In the data rows, the value 128 means zero.
Each row of this table is followed by its label. One hidden rule gives the labels. It looks at one to three of the table's principal directions, none of them among the few with the most spread.
[168 149 120 158 133 152 148  96 194  99 175 149 115 135 145 143 134 128 116 133 147 117 158 100 133 156 147 138 119
 190 125 117  69] j801
[171 116 176 118 116 116 142 149 144 132  96 143 134 105 140 111 145 119 150 113 131 147 130 181 156 133  98 110 132
 150 126 107 102] j801
[ 63  85 121 125 123 123 120 141  80 160  90  91 125 126 106 146 120 145 131 125 108 146 101 113 113 102 123 130 121
  45 106 163 180] j962
[106 125  98 141 112 135 129 130 109 138 143 121 123 127 122 145 116 139 107 136 126 122 134 104 117 130 145 128 124
 113 114 124 140] j801
[185  89 154 176 181 136 130  43 194  74 121 147  87 175 167 149 145 115 121 138 114 183 197 109 131 154 133 142 104
 196 145 141  48] j962
[233 157 181 141 217 147 131  81 189 113 153 183 143 175 197  93 167  63 121 131 152 154 147 133 151 122 152 129 133
 251 172 120  54] j962
[ 92 138 141 110 112 127  80 125  83 168 112 148 137  86 114 114 112 123 112 142 111 147 126 150 128  78 123 100 123
  82 138 121 168] j296
[135 180 132 135  97 135 115  97 121 133 163 182 131 106 140 104  99 111  84 150 132 106 164 139 127 138 134 122 142
 162 135  76 117] j296
[112 136 143 156 105 127 127  64 136 110 127 161 100 121 126 128  99 127  99 148 112 131 190 130 115 159 116 138 127
 132 124 109 108] j994
[ 63 101 117  99 126 129  92 196  76 186  92  91 153  96  86 132 136 135 147 108 124 140  63 148 110  56 129 103 125
  39 111 168 210] j962
[112 122 137 125 119 135 133 114 141 142 108 128 112 108 115 125 144 147 139 127 112 149 135 149 126 115 121 115 121
 110 126 158 144] j801
[132 172 205 128 162 129 122  99 132 146 118 183 148 170 171  39 159 117 144 113 169 100 117 178 108 132 117 133 176
 168 129 160 136] j994
[156 115 134 142 129 133 135 113 130 124 143 125 124 134 146 152 116  98  84 135 106 146 139 101 132 128 151 136 124
 154 131 112 106] j962
[150  98 171 122 154  97 133 101 108 125  78 123 113 146 137 116 143 110 140 134  93 178 157 150 141 130 111 119 123
 121 160 144 124] j962
[ 92  66 121 136 135 126 130 115 112 123  97  76 108 153 125 172 128 154 125 124  98 155 114  84 118 124 130 148 111
  76 108 181 142] j801
[ 91 139 110 136  70 120 106 106 103 122 144 132 111  94 103 154  90 153  94 149 111 116 171 106 121 142 127 122 117
  89 120 111 133] j994
[148  91 178 131 136  84 118  95 103 107  81 127 108 147 136 124 132 116 131 135  94 173 179 146 137 143 103 122 125
 119 159 135 114] j296
[186  80 166 164 175 104 100  57 168  61 119 131  93 169 151 164 139 114 126 143 109 190 208  91 144 147 125 132  95
 163 170 143  47] j296
[141 115 108 142 113 123 119 131 159  89 133 128 112 119 119 149 124 157 152 129 142 127 154 127 137 152 110 124 110
 137 124 108  91] j994
[176 128 178 139 166 129 124 108 181  90 137 136 134 172 163 120 157 116 136 106 153 118 132 122 124 147 130 148 141
 188 129 161  77] j994
[199 102 144 135 148 126 117 146 171  95 127 125 128 139 153 142 155 127 145 109 142 149 133 138 145 132 130 117 116
 184 130 125  71] j801
[150 116  76  86 122 118 139 234 124 126 141  68 156 115 109 154 146 150 175 106 147 111  52 115 160 110 130 116 117
 112 131 121 142] j994
[142 130 117  90 108 117 168 186 160 126 111 112 133  84  93 121 155 140 190 113 132 128 111 178 163 128  88 111 125
 122 146 120 140] j801
[150 150 137 116 138 134 147 123 159 132 120 153 126 112 127  99 148 121 153 129 132 137 138 172 142 126 113 115 130
 157 147 120 123] j962
[101 172 109 138  79 144 130 100 122 141 164 168 122  92 119 122  93 129  85 153 125 103 161 127 123 138 132 127 136
 132 123  87 137] j994
[ 94  78 154 148 120 112 125  75 106 116  90 102  95 150 129 157 116 149 109 135  88 157 159  97 113 146 121 146 117
  80 113 172 128] j801
[144 127 181 110 119 118 117 133 128 138 117 121 136 121 138 121 150 132 127 114 122 135 113 136 137 112 126 117 135
 122 131 166 127] j801
[202 112 162 124 146 110 111 143 166  99 112 137 125 129 147 123 168 138 170 114 145 158 150 162 159 132 111  97 113
 174 147 127  72] j994
[135 139 148 133 127 117 111 100 124 122 130 143 118 125 128 120 125 124 120 139 119 139 156 129 128 128 130 117 125
 127 147 129 119] j296
[125 124  94 127 145 135 148 137 127 106 141 107 140 164 138 148 113 122 121 123 139  94 111  94 118 157 134 168 136
 145 111 121 121] j296
[ 78  98 148 115 131 106 114 127  99 133  85 113 126 133 106 120 129 129 145 124 110 143 128 146 117 113  97 134 136
  73 138 161 173] j296
[133 144 110 137 103 124 146 124 125 113 147 124 121 129 127 139 108 141 117 134 132 100 140 109 127 168 134 138 129
 133 113 105 108] j994
[169 138 253  89 169 111  60 120  85 175  89 150 166 141 181  71 165  88 110 109 119 161  86 167 134  59 139  98 152
 137 153 182 140] j801
[138 113 122 113 125 102 107 156 103 124 112 111 132 117 116 138 129 139 153 130 127 142 127 131 148 121 116 107 112
 102 143 117 125] j296
[137 114 103 138 135 126 133 138 125 114 139 117 127 151 135 143 132 131 123 127 133 125 137 111 123 140 138 135 127
 144 126 127 122] j296
[113 127  36 182 163 189 160 133 194 125 190 144 123 142 121 153 129 122 131 136 173 119 128  86 113 123 160 145 113
 170 109 100 116] j962
[156 140 124 105 140 112 131 151 129 118 133 117 139 122 119 126 132 109 145 129 125 129 116 132 148 122 125 122 125
 135 159 114 124] j296
[151 148 132 138 111 124 156 112 132 113 149 132 121 136 137 125 109 105  95 133 113 110 140 120 121 160 142 145 143
 159 129 103 112] j962
[146 145  91 128  99 141 159 148 135 123 159 132 137 112 130 149 109 121 104 132 136 100 134 116 139 156 134 139 130
 160 111  79 109] j801
[155 143 103 130 140 157 152 159 153 129 178 115 152 148 148 143 134 107 100 114 146  96  87  92 122 126 168 150 142
 177 113 128 120] j962
[ 76 153  18 147  85 159 202 143 163 120 159 126 101 106  83 131 106 166 149 139 140  83 133 136 110 174 121 147 130
 125 100  86 159] j962
[107 114 151 102 129 117  95 149  76 151  95 110 149 134 136 127 132 140 125 115 126 124 101 133 120 109 124 124 134
  92 111 161 155] j994
[112 118 129 129  85 109 151 124  95 120 118 107 115 124 122 134  85 117  96 133  88 118 117 123 120 153 122 151 143
 105 118  97 144] j962
[149 106 180  86 114  84  98 137  63 139  70 113 139 107 132 135 120 119 122 128  88 160 138 154 154 119 103 106 119
  92 144 125 128] j962
[145 147 156 123 125 131 140 113 115 146 117 147 133 132 155 100 126 118 111 127 121 123 120 150 126 138 132 129 144
 150 117 119 125] j801
[129 163 146 130 104 141 172  97 115 161 116 162 121 119 150  89 118 129 108 137 118 115 133 161 126 157 127 130 148
 147 105 104 132] j801
[111  58  91 118 128 112  79 184 115 104 120  55 128 118  95 200 119 147 145 118 112 157  89  78 137  86 131 123  90
  63 131 146 137] j296
[ 94 132 128 139 119 142 132 109 111 152 128 144 127 129 135 116 114 127 106 137 125 124 124 125 115 122 131 136 138
 116 114 125 151] j962
[140  97 148  92 137 120  92 172  94 134 105  84 160 143 151 157 141 147 129 102 133 123  75 104 137 107 132 131 123
 109 104 170 127] j994
[119 117 141 108 154 109 124 137 107 134 101 117 137 139 120 115 139 116 153 127 122 143 118 140 135 113 112 126 130
 104 153 144 151] j296
[ 56 135  81 116  77 129 147 133  94 155 121  99 110  85  78 147 101 169 131 144 102 117 119 113 124 129 124 123 114
  42 111 133 179] j801
[122 162  84 127 160 174 161 173 169 153 152 147 155 139 132  91 160 131 164 106 186  87  78 159 112 119 138 132 148
 173 103 130 150] j801
[157 182  95 154 122 143 128 122 143 110 196 159 132 142 145 109 105 106  92 138 151  84 133 114 108 151 167 136 148
 193 130  75 107] j296
[161 117 105 128 140 109 117 155 137  94 139 109 129 138 124 147 135 139 158 126 146 128 132 111 145 141 127 120 111
 137 143 113  96] j296
[129 150 104 199 118 155 149  40 166 100 176 173  88 142 141 142  93 124  76 160 129 120 207  87 104 181 155 149 120
 173 112  90  75] j801
[132 138 113 131 134 130 119 119 144 109 135 140 124 132 128 127 133 149 147 132 147 119 148 129 131 142 119 126 120
 141 131 125 110] j994
[101  88  83 103 144 129 127 209 120 130 125  66 153 139 106 159 144 144 167 104 145 118  56 102 132  98 126 139 122
  87 118 157 166] j296
[133 140  91 147  97 121 145 146 141  97 167 120 116 133 115 131 110 130 119 129 133  97 133 119 115 158 138 139 141
 147 129  94 125] j296
[141 131 143 163 154 134 150  76 161 102 132 154 108 170 147 108 135 112 120 130 132 127 171 136 104 164 131 150 143
 177 130 134 104] j296
[ 88 146  92  88 123 142 135 195  82 193 120 102 160  95 104 116 128 137 150 121 136 112  43 136 134  83 138 110 128
  69 112 128 193] j962
[162 102 137 123 160 113 118 174 134 115 131  96 144 152 129 138 154 105 142 104 135 138 101 121 126 109 143 124 131
 141 143 150 125] j296
[137 118 141 130 135 111 115 128 121 121 126 120 124 133 125 128 129 118 131 131 119 145 128 121 134 117 130 121 124
 118 149 129 127] j296
[ 87 141 153 113 118 118  86 120  97 154 104 151 133  93 103 103 119 124 132 135 121 138 138 164 120  94 109 104 129
  82 141 132 164] j296
[ 92 141 170 137 122 114 123  94 113 136  98 157 119 134 123  82 125 132 138 129 131 121 150 168 105 142 103 129 149
 107 125 141 148] j994
[116 116 116 146 110 129 108 104 123 116 142 133 116 120 124 160 107 134  98 143 119 135 166  98 125 132 134 130 114
 119 124 119 113] j994
[ 44  82  96 145 111 132 120 128 102 143  94 106 106 121  94 144 112 159 136 130 111 145 123 129  99 111 113 132 119
  52 101 149 182] j962
[ 45 117 103  96 108 124  99 194  71 181 104  89 147  93  75 127 130 151 148 113 124 121  69 143 106  70 126 106 130
  27 113 169 223] j296
[ 74 130 115  95 109 138  93 186  85 184 128  91 151  96 103 129 133 152 132 115 126 120  41 118 119  58 148 106 128
  50 113 170 202] j801
[123 146  99 119 120 113 138 164 117 119 145 107 135 129 101 125 124 123 137 122 133  99 117 130 115 140 137 128 138
 119 136 121 149] j296
[ 57  90  97  96  78 121  97 187  74 172 107  68 133  65  74 179 114 169 136 128 100 147  76 100 141  68 125 101  97
   4 112 153 191] j801
[163 143  87 105 116 116 177 182 161 109 140 111 128 100  97 125 137 120 172 125 128 121 117 158 159 144 111 119 125
 149 158  85 126] j962
[147 141 141 138 111 139 142 115 128 135 135 150 130 129 156 117 117 122 100 129 130 116 131 135 128 147 134 134 141
 162 107 102 110] j801
Here are more rows. What is the label of each one?
[ 94  69 132 129 125 121 117 131 106 128  98  75 117 145 125 167 130 156 125 118 103 149 101  90 118 114 130 141 116
  71 105 182 147] -> j801
[134 112  80 173 169 148 169 109 149 112 155 125 116 176 142 142 120 107 120 140 138 132 135  84 118 151 153 158 125
 161 126 105 110] -> j962
[147  97 158  92 151 114  79 174  91 132 107  88 166 150 153 150 144 129 127 100 134 128  74 108 134  96 135 129 127
 115 117 169 128] -> j994
[132 150 115 114 113 131 155 156 170 116 136 133 129 109 109 112 149 152 173 116 153 103 123 161 139 145 104 124 134
 143 129 127 127] -> j994
[118 103 148 124 120  96 127 117  90 122  91 112 115 145 127 123 126 135 130 130 103 143 147 138 123 144 112 129 133
 100 135 142 142] -> j296
[110 122 152 116  76  95 124 123  64 147  89 131 122  92 114 127  95 132 112 142  95 139 155 151 140 143 102 111 126
  77 123  94 139] -> j801
[129 103 188 108 130  94  93 118  82 156  71 140 127 100 124 108 129 108 138 140  94 191 142 167 156  86  98  91 117
  82 166 123 145] -> j962
[147 123  61  96 125 135 143 204 148 116 146  81 143 113 112 158 140 157 173 115 145 111  67 111 157 120 129 124 109
 127 127 115 128] -> j801
[119 141 146 129 123 153 116 111 149 141 149 137 130 121 140 126 133 129 104 125 127 125 107 113 121 102 145 132 133
 134 120 154 134] -> j801
[137 143  99 132 118 142 144 146 171 102 171 112 129 142 131 144 144 164 143 116 161  87 112  95 127 152 140 142 129
 152 112 148 108] -> j994
[125 154 124 111 124 113 115 124 105 126 134 136 137 118 119 124 115 129 134 142 133 115 142 122 141 136 119 122 123
 114 146 110 126] -> j296
[113 154 139 156 134 143 143  87 175 110 149 162 115 145 133 103 137 144 144 130 161 102 155 129 114 158 118 144 140
 152 120 141 109] -> j994
[123 115 190 128 136 114 100 120 144 107 110 134 133 155 145 103 148 139 148 106 147 119 119 144 118 128 102 140 149
 130 126 171 123] -> j994
[126 131 126  93  96 122 144 185 151 140 108 124 135  69  90 116 147 143 182 114 133 132 106 187 157 110  88 100 124
 107 137 116 149] -> j801
[137  68 187 130 147  87 105  94  80 137  58 125 108 138 137 127 138 111 127 139  79 209 174 150 142 110 107 105 114
  93 160 147 131] -> j962
[121 115 104 136 135 144 126 137 118 133 151 106 138 139 131 163 111 107  87 127 119 123 108  82 114 115 161 146 126
 128 113 130 133] -> j962
[110 108 100 129 122 129 148 148 126 140 108 125 120 109 106 131 131 135 151 131 124 146 134 152 134 124 111 117 119
 109 126 112 147] -> j962
[153 173 136 136  78 126 116  98 146 105 170 169 117  93 130 122  98 121  88 148 121 110 174 134 137 149 129 121 133
 166 143  76  96] -> j994
[179 171 119 166 157 154 149  86 205  98 189 173 115 149 152 111 142 111 125 140 160 117 163 114 131 152 152 133 129
 215 149 106  71] -> j296
[133 128 161 135 143 103 112  99 104 131 106 151 119 136 131  98 127 108 132 143 116 157 161 151 131 124 117 112 131
 120 161 119 131] -> j296
[ 51 131 126 118  95 151  83 142  77 188 134 128 148  92 115 134 103 138  87 131 123 119  81 109 108  66 144 121 132
  58  97 146 192] -> j801
[151 108 148 129 133 129 106 127 130 131 127 133 133 120 143 148 134 120 115 129 125 155 137 116 147 107 131 116 114
 135 133 127 105] -> j801
[ 89 136 110 139  61 108 135 112  82 127 120 124 105  99 102 140  76 156 107 147 105 109 157 122 118 170 118 128 124
  75 104  88 134] -> j994
[126 108 221 121 157  99 120  73 128 121  67 142 116 152 141  92 150 114 148 123 106 163 155 166 128 128  89 134 141
 116 154 178 128] -> j296
[186 130 183 100 143 103 102 132 106 119 113 128 151 145 164 124 140 111 118 118 125 131 130 134 147 133 127 122 134
 159 141 134  94] -> j994
[118 111  84 180 141 144 161  92 145 110 154 122 100 164 132 154 114 130 109 144 128 131 158  77 109 161 154 152 119
 141 115 121 109] -> j962
[163 152 134 125 116 142 132 143 160 117 163 129 139 122 141 132 129 117 109 115 137 103 105 121 128 131 148 135 138
 171 119 120 105] -> j801
[ 84 105 141  99 101 118  93 151  78 169 102  88 130  92 105 145 122 148 122 128  92 155  78 114 134  70 133 106 114
  38 126 165 180] -> j801
[135 113 229 127 181 101  65  63  86 140  85 147 129 168 162  96 143  90 102 131 100 177 152 136 113  92 133 119 137
 117 163 187 132] -> j296
[140 116 139 143 116 111 108 100 149  89 118 140 102 123 124 133 125 152 146 136 126 144 175 139 135 150 105 119 113
 132 139 119  94] -> j994
[174 148 166 121 132 119 115  94 150 119 118 159 116 108 142 110 143 130 141 139 122 155 164 156 156 130 116 100 114
 156 156 120  88] -> j801
[138 119 196 127 119 107  74  78 102 143  88 153 107 101 135 113 132 131 113 142  91 186 171 158 135  98 122  86 112
 103 151 146 121] -> j801
[123 110 140 108 139 104 130 129 118 112 103 106 128 142 120 133 138 132 149 125 117 136 135 128 137 135 106 136 127
 108 147 153 135] -> j296
[ 73 109  13 160 117 176 171 159 168 120 167  92 112 128  94 177 115 167 140 125 148  99  98  80 103 140 149 156 111
 111  79 124 148] -> j801
[171 152 145 118 152 133 134 160 169 118 149 133 149 141 142 104 161 119 156 104 165 105  97 144 134 127 134 126 143
 176 135 138 109] -> j994
[120 125  82 123 107 139 145 171 143 129 148  97 129 108 106 157 131 155 144 121 139 112 100 107 135 127 136 125 115
 110 111 128 134] -> j801
A new table starts here. A hidden rule labels the rows of this table. It goes by one to three of the table's principal directions, not those with the most spread.
[129  84 163 132 121 142  85  98 146 131 114 186 163 133 128 164  86  89 118 137  94 123  47 177 106 132 130 137 133
 180 166 125 152] h
[ 84 126 104 121 117 152 135 127 140 140 173 140 148 122 106 119 117 136 142 124 113  92 167 119 150 158  99 161 159
 102 147 178 146] j
[170 116 118 134 163 125 108 146 112 117 115 135 124 168 139 126 143 149 123 143 133 165  86 120 111  99 176 110 105
 169 106  95 125] f
[ 59 111 167 110  97 145 111 100 145 156 142 153 167  95 117 142  81  96 140 124  90  89 115 151 136 193  77 158 159
 130 171 179 151] d
[173 149 113 119 161 124 107 152 109 120 117 104 113 166 133 108 143 157 126 159 136 166  99 105 126  91 164 101  79
 159  98  99 133] f
[104 144 144 144  98 154 158  96 151 146 117 105 108 102  89 137 101  92 140 115 106  79 158 115 142 177  90 135 187
  95 117 125 132] h
[122 159 132 101 115 127 127 104 153 133 100  74  97 116  96 115  93  99 126 155 121 114 121 114 142 123 110 115 120
 125 125 120 163] h
[177 137  93 141 155 136 134 136 129 114 115 109  98 158 115 118 147 136 122 139 143 144 132 107 127  91 162 106 125
 137  94  91 128] g
[ 98 113 151 138 101 124 123 116 136 135 152 153 155 100 146 144 124 116 141 108 119 102 139 155 129 140  97 151 135
 104 151 152 120] h
[ 74 119 164 116  89 114 105 110 147 144 163 150 176  80 159 138 106 106 150 114 107  90 130 178 139 145  63 165 100
  94 174 179 137] d
[ 87 112 127 137 104 165 115  78 198 139 138 145 134 118  89 144  66  69 153 116  71  59 132 130 148 192  91 174 195
 108 151 136 181] e
[139 102 126 134 144 103 139 149 103 123 125 144 135 140 149 133 149 153 116 123 144 156 106 149  99  91 151 121 105
 143 122 119  96] g
[158 121 129 120 149 130  67 136 137 122 102 134 128 174 120 115  89 126 135 166 106 165  50 103 119 105 180 110  97
 197 133  84 184] f
[107 152 118  99 140 103 141 162  98 137 130  73 110 132 138  91 149 177 141 142 155 154 157  83 138 116 135 115  98
 117 105 139 118] i
[ 92 133 137 107 121 147 125 118 131 142 134 131 147 114 114 124 105 114 130 130 109 113 129 129 140 178 100 137 147
 133 150 168 141] d
[153  85 106 157 136 126 147 141 117 106 131 198 152 131 139 148 146 122  97  99 144 149 116 172 101 108 155 128 146
 146 158 128 104] i
[ 32 132 116  56 160 100 134 151 111 153 159  64 121 146 133  84 131 195 154 150 128 133 155  82 131 153 115 151 115
 119 103 191 120] e
[ 85 135 157 111 102 155 110 105 140 147 134 139 156 108 107 131  79  97 136 137  91 100 110 132 142 184  90 141 149
 139 166 167 158] d
[136 137 116 132 145 131 104 143 119 126 158 138 136 154 128 111 135 146 137 139 128 144 128 119 116  97 146 116 111
 147 116 131 130] h
[131 140  94 126 134 123 131 141 128 118 164 115 135 131 143 106 149 147 141 130 142 124 160 126 141  92 121 134 100
 100 129 150 124] h
[181 150 106 163 137 140 130 136 123 105 133 133 113 150 120 119 145 123 125 125 140 144 140 109 121  93 163  99 136
 134 113  96 121] h
[112 129 139 125 115 107 123 132 126 113 132 116 123 120 137 115 128 128 141 126 141 135 135 100 129 120 148 127 140
 120 144 131 138] f
[ 96 117 105 134 117 133 128 118 160 137 179 111 139 107 127 115 135 124 171 119 121  69 173 127 160 134  92 171 146
  68 125 161 150] f
[137 118 118 137 131 124 142 143 114 113 117 159 125 138 124 133 133 134 104 114 141 156 130 123 111 127 160 118 148
 147 143 118 118] j
[ 85  87 173 115 105 111  97 116 141 135 118 170 156 110 136 150  90 108 130 123 106 124  80 148 117 163 129 156 143
 151 174 138 159] f
[ 82  77 152 106 114 123 148 110 136 163  81 166 146 102 122 169  85 110  92 114 111 127  93 195 105 160  84 144 130
 153 158 136 120] g
[108 123 134 141 112 141 119 117 141 128 134 139 128 128 119 130 110 115 141 119 122 119 146 104 129 139 133 130 168
 128 142 124 141] i
[145 144 117 177 112 129 146 141 115  94 178 163 131 135 140 130 168 142 136  93 143 124 185 104 122 118 156 135 167
  91 132 128  94] d
[ 77 147 139  89 136 157 106 119 132 157 138 103 135 148 100 114  89 141 149 158  84 110 115  91 145 190 104 143 138
 147 122 161 155] d
[129 176 115 123 119 113 186 147 105 123 123  74  89 105 135 113 176 161 121 110 167 128 214  90 155 147 113 123 130
  64  99 131  88] j
[156 159 131 128 129 113 139 157 100 139 122  98 132 118 154 115 150 156 134 134 137 142 126 135 142 115 107 117  56
 109 109 119 107] j
[191 156 110 144 144 148  74 149 116 101 165 153 160 166 142 106 136 135 142 156 117 151  88 119 136  87 163 111  77
 161 142 126 153] d
[ 63 101 153 130 105 139 119 117 136 168 161 141 156 102 124 136 111 129 161 116 107  85 146 138 134 163  82 159 158
 107 130 161 135] h
[155 108 112 134 136 155 126 117 137 118 114 177 140 134 107 149 117 100  92 127 124 134 105 160 121 135 139 123 152
 162 154 129 141] i
[163 125 145 134 133 148 110 102 145 133 100 129 129 129 127 151 115  97 123 139 106 114  84 156 133 140 115 126 114
 145 119 104 138] f
[134 170 129 101 141 162 116 133 118 160  95  76 104 143 100 110 112 143 132 162 118 137 132  80 158 167 115 104 115
 149  92 113 152] i
[102 140 116 117 125 121 162 129 134 149 142  89 117 100 133 122 152 143 141 114 136  94 184 134 151 149  78 150 121
  68  99 150 107] f
[100 132 136 118 124  97 134 158  99 133 147 122 139 120 151 110 143 164 136 123 144 149 142 121 119 114 128 127 101
 119 132 147 108] h
[ 92 145 113 132 128 135 107 155 120 153 178  94 133 142 133  87 133 173 188 136 126 117 177  66 150 119 121 136 122
 103 102 140 143] i
[152 158 123 134 115 141 139  94 162 120 107  93  95 111  97 127 112  79 123 133 126 101 143 127 142 123 112 114 145
 107 118 109 147] h
[129 129 146 110 135 130 112 121 126 138 110 106 126 123 136 129 127 125 132 143 128 129 110 126 138 142 121 123 115
 138 120 128 136] i
[ 70 120 129  95 123 122 111 117 148 134 143 108 128 114 125 111 114 124 146 133 132 114 154 103 143 147 119 144 154
 118 146 165 158] i
[117  97 136 133 117 141 115 106 154 135 120 164 139 122 107 149  96  96 121 124 108 109 104 151 121 145 123 143 160
 145 149 126 156] f
[116 119 126 128 113 115 118 135 133 123 142 152 151 121 137 125 111 126 132 124 121 130 115 142 126 116 125 141 109
 128 163 139 143] f
[146 151 109 127 151 135 153 152  95 141 125  91 103 154 121 116 160 177 126 140 143 145 153  98 128 114 135 109 111
 125  74 114  95] h
[135 133 114 147 121 120 141 131 132 113 144 135 124 128 130 124 135 125 130 114 135 126 148 129 120 103 135 128 133
 110 132 123 117] g
[ 94 118 144 113 117 123 135 118 133 144 119 110 123 109 118 129 114 122 134 130 125 112 129 124 133 149 112 137 146
 120 129 140 137] g
[155  86 141 153 127 145 127  96 151 125 109 169 135 126 128 176 126  94 113 116 112 103  92 177 118 139 125 146 153
 136 130 106 124] f
[147 149 126 104 141 118 122 135 117 106 114 120 124 140 128 117 127 128 108 146 131 156  99 121 126 126 152 114 105
 152 142 133 135] d
[117 122  91 136 140 150 144 138 132 143 145 126 111 147 103 123 139 156 135 123 132 116 178  98 136 133 130 139 163
 114  98 123 130] i
[108 132 105 154 101 148 183 121 140 128 137 135 115 103 112 139 138 123 126  87 136  92 212 113 150 169 101 151 192
  69 135 137 110] j
[165 166  90 148 136 116 137 145 139 103 125  96  98 157 128  98 126 136 142 128 129 145 145  88 132  88 155 113 100
 112 112  83 134] e
[128 149 124 112 144 155 109 125 125 132 125 106 119 158  99 110 109 132 135 159 112 135 112  85 135 144 145 113 142
 161 117 130 152] h
[ 89 150 170 107 102 140  92  99 150 134 107 111 125 118 108 119  68  86 144 142  99 121 109  91 138 176 122 119 159
 151 159 132 174] d
Here are more rows. What is the label of each one?
[107  89 125 126 141 101 131 152 108 137 134 142 143 138 152 126 137 163 133 123 139 151 112 140 104 100 142 134 109
 141 127 130 109] -> g
[144 115 116 140 128 120 143 120 143 118 113 133 114 124 124 138 130 112 116 118 136 126 129 145 120 108 134 128 135
 121 127 107 125] -> g
[181 153 128 122 156 107 122 166  82 105 126 130 135 151 153 113 165 160 108 143 146 181  90 131 114 102 168 100  68
 158 118 121 102] -> d
[ 88 131 142 115 109 139 121 106 149 141 129 125 128 107 104 125  96  98 132 128 116 107 142 123 134 157 105 131 163
 127 146 149 154] -> h
[176 167  70 179 127 138 151 155 118  88 196 135 125 148 121  97 172 145 143 114 149 123 190  98 134  69 157 120 136
  84 119 129 111] -> h
[109 148 141  88 122 100 123 121 140 139 100  80 114 114 126 113  95 120 128 152 119 132 101 135 132 120 103 124  77
 128 131 127 149] -> g
[103 121 100 119 128 158 130 119 141 118 157 144 138 136 107 124 124 127 129 128 123 107 157 105 149 160 130 151 180
 122 154 169 149] -> j
[110 114 145 129 122 136 127 127 118 140 131 149 147 128 117 135 111 125 127 130 111 126 101 140 115 144 123 130 141
 148 139 142 126] -> h
[117 175 139  95 119 141  98 101 158 125 117  85 107 116 112 110 102  95 135 150 121 116 146  94 159 156 113 118 132
 125 136 137 172] -> i
[161 162 102 135 146 147 185 143 112 138  92  86  78 134 100 126 159 150 108 120 144 132 176  96 146 165 127 112 148
 106  69  94 100] -> j
[145 131 128 119 131 112 158 121 126 123  96  94 100 119 136 140 149 135 113 130 145 126 131 134 135 122 123 129 114
 106 108 111 107] -> f
[110 104 123 112 141 126 125 135 121 139 129 144 137 132 142 136 139 151 120 125 136 137 135 137 125 136 125 139 125
 137 128 142 120] -> i
[ 96 138  95  92 150 130 149 115 160 140 121  79  99 136 109 115 115 133 132 134 113 104 156 116 145 157  98 150 129
 103 102 139 138] -> e
[166 131  85 170 136 121 166 141 132 108 141 140 121 145 145 132 153 141 126  99 133 128 158 145 118  87 129 134 108
  92 114  99  87] -> e
[206 123 100 141 184 122 118 171  85 115 113 128 117 191 152 121 175 185 116 150 151 191  88 117 105  65 193  94  71
 176  79  77  97] -> f
[125 152 127 114 132 117 141 153  98 136 128  94 118 121 140 108 156 163 131 133 154 146 159 101 140 127 127 114 106
 114 109 136 111] -> i
[122 172  81 136 129 128 162 167 102 124 181  96 131 135 144  88 165 181 152 119 147 127 206  90 153 107 111 132 100
  71 116 158  97] -> d
[194 106 109 116 197 123  88 159  96 123 109 117 130 196 164 122 162 182 127 172 137 185  50 128 112  68 184 104  49
 193  82  90 117] -> f
[135 167 116 122 139 126 147 157  97 124 117 100 113 151 121  99 128 157 125 136 131 163 134  83 126 133 148 102 114
 140 117 119 113] -> d
[119 131 119 141 104 129 146 114 156 112 127 121 102 102 115 131 136 106 133 103 146 101 188  96 154 156 134 145 191
  83 138 122 148] -> f
[166 132 123 149 136 123 109 136 123 111 152 153 153 141 167 132 148 135 133 123 125 137 112 158 121  91 130 128  77
 126 132 122 107] -> d
[141 154 104 132 120 158 112 101 169 105 146 118 123 127 112 117 113  89 141 133 116  97 151 108 160 140 122 136 154
 108 148 139 167] -> j
[141  78 168 149 112 148  94  84 155 122 112 203 165 121 132 182  92  68 111 121  93 110  54 195 104 139 124 141 150
 169 172 120 141] -> h
[155 147 105 123 136 139 165 127 126 121 110 106  98 127 107 134 152 134 103 129 141 121 154 121 146 145 126 128 139
 107 105 120 118] -> j
